128 stands for zero in the data rows.
Here are some points, each followed by its number:
np.array([126, 85, 131, 42, 156, 139, 158, 123]) 0
np.array([171, 71, 173, 81, 161, 118, 103, 135]) 1
np.array([120, 140, 101, 220, 97, 113, 84, 111]) 2
np.array([97, 78, 133, 105, 164, 116, 120, 146]) 3
np.array([109, 135, 121, 172, 133, 114, 81, 134]) 4
np.array([147, 113, 132, 70, 150, 104, 177, 143]) 5
np.array([97, 172, 100, 153, 86, 158, 138, 86]) 6
np.array([176, 160, 166, 103, 123, 164, 178, 123]) 7
np.array([102, 140, 109, 163, 106, 167, 151, 129]) 8
np.array([140, 143, 116, 235, 87, 115, 94, 111]) 9
np.array([37, 172, 94, 119, 147, 43, 138, 178]) 10
np.array([95, 137, 123, 133, 123, 166, 165, 127]) 11
np.array([136, 123, 145, 180, 136, 132, 86, 136]) 12
np.array([90, 105, 129, 103, 136, 105, 144, 135]) 13
Which two points above are nearest to each new point by angle, seen from the average point of the numbered points? Their numbers follow each, nearest first.
np.array([121, 85, 130, 18, 143, 128, 170, 117]) 0 5
np.array([79, 124, 137, 190, 128, 111, 91, 170]) 4 12
np.array([136, 128, 172, 159, 122, 152, 144, 118]) 7 12
np.array([133, 207, 81, 182, 63, 160, 116, 107]) 6 8
np.array([141, 88, 131, 63, 143, 138, 145, 121]) 0 5
np.array([183, 133, 148, 157, 111, 176, 129, 116]) 7 12
np.array([70, 144, 150, 187, 126, 100, 79, 161]) 4 12
np.array([131, 97, 140, 46, 151, 139, 165, 119]) 0 5
np.array([144, 131, 121, 130, 126, 164, 118, 116]) 7 6
np.array([142, 129, 120, 89, 139, 107, 158, 141]) 5 0
np.array([154, 132, 126, 120, 124, 165, 120, 111]) 7 1
np.array([133, 168, 85, 136, 68, 164, 121, 103]) 6 8
np.array([60, 184, 89, 129, 129, 59, 124, 175]) 10 13
np.array([89, 80, 90, 125, 144, 151, 114, 125]) 3 0
np.array([115, 136, 129, 167, 130, 107, 89, 131]) 4 12
np.array([85, 124, 136, 165, 133, 112, 102, 161]) 4 12
np.array([135, 189, 103, 177, 75, 161, 127, 107]) 6 8
np.array([109, 110, 151, 111, 161, 96, 110, 162]) 3 1
np.array([91, 178, 118, 120, 133, 95, 78, 189]) 10 4
np.array([136, 116, 130, 79, 145, 113, 175, 128]) 5 0
np.array([152, 129, 129, 77, 142, 112, 161, 144]) 5 0
np.array([134, 168, 134, 94, 169, 111, 128, 164]) 5 10
np.array([95, 84, 119, 81, 140, 161, 170, 90]) 0 13
np.array([146, 136, 159, 95, 120, 140, 173, 109]) 7 5
np.array([105, 83, 152, 121, 174, 127, 115, 122]) 3 1
np.array([189, 85, 155, 113, 133, 148, 114, 104]) 1 7
